Each path below is one point turned by a fixed rotation once a step. After each direction that follows a path, write how fast that rotation turns it, in degrees each step (0 if it stays still).
Each turn is a multiple of 5 degrees from 10 to 175, or 0.
Each row of a path follows its step; steps can be skipped.

step 1: [ -5.5   2.7  35.8  -3.8 -16.2  14.4 -12.0 -23.4  -8.5  31.2  16.0   2.5
   1.0  11.1 -23.0   6.4  -2.9  18.4  -6.2  -1.0   2.0 -16.8  17.6  16.1
   6.9  19.3  13.6  15.5  13.5   6.6  -7.1  -8.8   6.2 -36.6 -10.6  23.1
 -11.2  -5.4 -26.0   0.7  -4.6  -8.7   0.8   8.3   1.3  33.1   4.0 -18.9
  14.7  -3.3   7.8   7.4 -13.2  20.7  -0.1 -38.3  35.2  18.6   4.5  15.0
 -15.0  14.6  14.8 -30.8  15.9   3.9  -2.7]
step 3: [ 24.4   0.8  19.8  -8.1   0.0  10.5  11.8  -0.8  -4.6  23.5 -24.1  17.0
   9.0  -8.8  18.1   5.5 -12.5  -9.7  -1.8  17.1   2.1  12.2 -23.5  -1.5
 -12.6  10.0  37.9  35.5 -28.4  19.9   7.7 -14.3  -8.2   7.1  18.1  10.7
 -20.7  12.8  16.5  21.8 -13.3   6.0  11.2   7.2 -24.2 -13.5   2.6 -29.2
   9.6  27.3  12.0  13.7 -23.5 -15.9 -16.7 -10.5  20.2  -5.1  -2.0  25.8
 -10.1 -10.0   4.0  -6.0  10.0  -5.8 -26.9]
step 5: [ 14.5 -22.5  20.2  -2.0  -2.9   8.3  12.6  16.5   0.6  31.3 -10.9  29.5
  13.1  10.0 -15.0 -10.2 -19.9 -39.6   0.7 -13.4 -11.5 -20.6 -22.2  -7.4
 -18.3  -5.0 -14.7  -4.3  23.2   8.7  13.2 -24.9  17.5   0.7  15.2  29.5
   3.3   2.7  12.4  14.2 -26.6  -9.3 -26.2  -3.8   2.2  19.6   5.8  17.0
 -23.3 -20.7  -0.3   3.0  -8.0 -10.5 -13.3  -8.8  16.0  23.3  18.8 -17.2
   6.0  -9.5  -0.6  23.0  -1.3 -16.6  -8.2]
step 7: [ 18.6   7.7   1.3   8.6 -20.7 -28.4   1.4  -3.6 -34.9  18.4   0.6 -10.7
  19.1  17.5  -5.3 -13.3  12.8  22.4 -39.5  -0.6 -13.9 -14.6 -15.3   6.3
  -1.2  11.6   7.1   4.8  11.4   6.3  32.9  -8.8   2.4 -13.3 -16.7  13.2
  20.9 -28.2 -11.1  21.5   5.0   6.3 -23.9 -10.9  18.6  10.0  21.6  -7.6
 -12.2   6.1   3.1  -6.2  -8.6  -8.0 -22.6  -0.5 -17.9  -3.4  -6.3  -1.8
  25.6  -9.6   4.3 -25.4   2.1  -2.3 -44.0]
step 9: [ 28.5  21.0   3.9  12.7  -2.6   4.7   4.0  -4.2 -35.9  15.7  16.7  32.2
   1.6  20.5 -11.5  -1.4   1.9  -4.1  -8.3  -2.5 -22.6   1.3   1.7  24.0
 -41.3   0.0  21.2 -10.8 -14.1  15.6  18.1  17.1 -16.4   8.9 -15.4  19.3
  -2.2   9.5   6.8 -23.4 -12.0  -6.3   9.3 -18.8  -2.2 -24.6   1.2 -10.4
   5.5  -8.3  -2.0 -29.9  -5.6 -18.9 -17.0 -15.2  -8.0  -2.5 -13.4  10.2
 -22.8  29.1  -3.6  -8.5  -9.7 -32.9  16.8]
step 10: [ 18.2  -3.8  23.4  -7.3  -4.7  16.2  -2.3  22.2 -11.7  34.4  -5.6  25.1
  38.2  -6.5  -8.9  14.1  22.1  -1.7  -2.1  -4.3  14.5 -19.1   6.6  -8.8
 -17.3 -13.6  -3.1   1.1  13.4  17.4   6.6  22.8  -4.5   7.4  21.5  -1.4
   0.4   7.7 -10.7  24.9  10.1 -33.2  28.0  -4.9 -19.3 -18.1   2.4  14.4
 -34.7  13.7   1.1  37.6 -14.6  -1.4 -16.3 -13.6   2.4   4.0  24.9 -12.8
   9.5   8.7   4.3  -2.5  12.3   2.5 -23.4]
step 11: [ 31.3  -6.9  41.9 -13.1 -30.2  13.8 -15.6  11.2 -11.5   6.3  14.1   8.5
 -11.5  -4.2  -4.6 -16.5 -21.8  -7.5   5.9   1.1 -25.8  -7.6  -1.9 -25.8
  20.3 -18.2   7.1  20.8  -9.0  11.6  -6.0  -6.8 -17.2  -5.0 -17.4  30.0
  -1.7  -8.7   6.8 -26.2   7.7 -10.8 -16.3  -0.2  13.0   4.9  -7.2  11.0
  11.6   3.1  18.4   8.1   3.8  -5.9   7.1  -5.0 -18.7   4.1  32.7  -6.8
 -11.4  12.1 -44.2 -20.0  25.5  -7.6  -3.8]
step 12: [ 15.6  -4.4   7.0  -5.7  10.2  -7.4  19.9  -9.1 -14.1  14.8   6.5  -0.8
  22.2  -1.6 -30.2   7.4  20.8   8.1  16.9  -2.6 -15.0  -7.7   7.6  -5.9
  10.0 -14.6   8.4   8.6  12.4   7.6  13.6   2.1   9.7   3.9   4.2  30.0
  36.2  -0.3 -17.1  27.4   0.1  24.0 -49.5  -3.1   3.1 -33.2   5.8  -7.1
  10.0  -1.9 -25.7 -14.5 -12.2   6.5 -25.4 -19.0  33.7  24.2  16.3  -0.1
 -13.8 -11.6 -16.7 -11.7  -6.1  -3.7 -13.8]
Directions:
[-7.6 -2.1  4.6  2.5 -0.5 -1.8 -0.8  5.0  1.3 -1.3  2.7  2.1 -1.9 -3.3
 -6.5  0.4 -3.0 -7.0  8.2 -1.3 -0.5 -4.9 -3.4 -2.9  6.0 -4.9  3.7 -4.4
 -6.0 -1.8  2.5 -5.6  0.6  4.5 -5.4  1.8  0.7  6.1 -1.8 -0.9 -2.5  4.4
  1.2 -7.2  2.1  3.6 -0.4 -1.8  3.0 -1.5  0.5 -1.2 -3.9  5.0  3.1 -5.0
 -4.7 -0.2 -1.1 -1.0  1.3  0.6 -1.7  3.8 -8.2 -5.2 -4.5] -> 115
[-1.4 -0.1 -1.4  0.4  1.8 -6.6 -6.0  2.7  2.8 -3.1 -5.6 -2.8  3.1 -6.1
 -8.1 -3.9 -4.2  1.5 -2.4 -5.9  1.4  5.7  0.0  0.4 -2.9  1.0 -0.3  4.6
  6.6 -2.2  3.8 -1.1  3.7  2.2 -2.4  5.1  4.6  6.0  6.7  5.6  1.1 -3.4
  1.6 -2.4  1.4 -3.1 -7.3 -5.5 -0.2  0.2  1.3  4.0  1.7 -3.2 -6.3 -5.3
  1.0  1.6  5.5  3.8  0.2 -2.2  6.7 -2.1 -2.2 -0.2  1.8] -> 155
[ 1.0  2.0  4.3  0.1 -2.0  1.3  1.7 -8.9  7.4  2.7 -0.3  1.9  3.2  2.8
 -2.2 -3.2  4.5 -0.1  5.8 -7.7 -2.8 -3.8  5.2 12.1  1.0 -3.4 -5.1  0.1
 -1.2 -1.4 -1.8 -8.6  2.0  1.8 -1.1  0.6  3.8 -1.3  6.0 -5.4  0.6 -0.8
 -7.0  3.2  1.0  0.1  0.0  1.9  0.1 -4.7 -0.8  0.3 -2.7 -3.2  4.3  1.1
  4.7 -0.5  1.8  4.0 -3.1  2.5  1.3 -2.0 -6.7  3.6  2.2] -> 100
[-0.4 -4.2 -3.5  0.2  2.9  1.5 -2.1 -3.2  0.5 -2.4 -1.8 -6.2  4.1 -2.1
  1.3 -1.7 -0.9  9.6 -4.2  2.0  2.6 -2.4  4.3  5.9 -1.5  4.4  7.2 -0.2
 -2.7  4.7 -2.6 -5.0  6.4  6.5 -4.0  0.5  1.9 -4.8 -0.7  3.4 -5.5  0.4
  5.2 -4.9  2.2  5.7  4.1 -5.3  4.8 -5.0 -2.3 -1.4 -3.2  1.7 -1.5  1.3
 -1.6  7.2 -5.5 -0.7  2.2  4.9 -5.1 -0.9  0.9  4.1 -0.3] -> 60
[ 3.8 -2.5  4.9 -2.2  8.8 -1.2  1.6  2.0  4.9 -1.7 -1.3 -0.6 -1.3  2.3
  2.0  1.3 -1.5 -2.3 -4.9 -2.4  3.0 -4.9  4.5  1.3 -1.4 -1.6  0.3 -1.9
 -1.9 -0.1  5.1  2.1  0.4  2.4  5.5 -0.7  2.8 -4.9 -4.2  6.8 -2.3  1.9
 -2.4  2.5 -4.8  4.2 -6.7  2.6 -3.9  1.0  3.5  8.6 -1.9 -5.9 -0.2 -2.7
  0.7  0.0 -2.8  2.6 -0.5 -3.3 -2.5 12.3 -2.8  3.7 -8.2] -> 145
[ 3.4 -1.1 -0.8  2.3 -1.1 -3.9  1.2  2.7 -0.4 10.7 -6.2 -2.5 -0.1  1.2
  2.4 -9.7 -1.0 -2.8  4.9  2.9 10.2  4.4 -5.9  4.9  3.9 -5.1 -1.1 -0.4
  2.4  5.2 -7.3  3.2 -4.1  4.2  1.7  1.1 -1.8 -0.2  2.3  1.8  4.6  3.1
 -0.3 -1.3 -1.4  5.1 -0.6  1.6  0.6 -2.8  1.7 -0.5 -5.0  4.0 -1.5  4.3
 -3.8  3.6  3.9  2.2 -0.1  0.4  4.4  6.2  2.9  2.7  0.0] -> 140
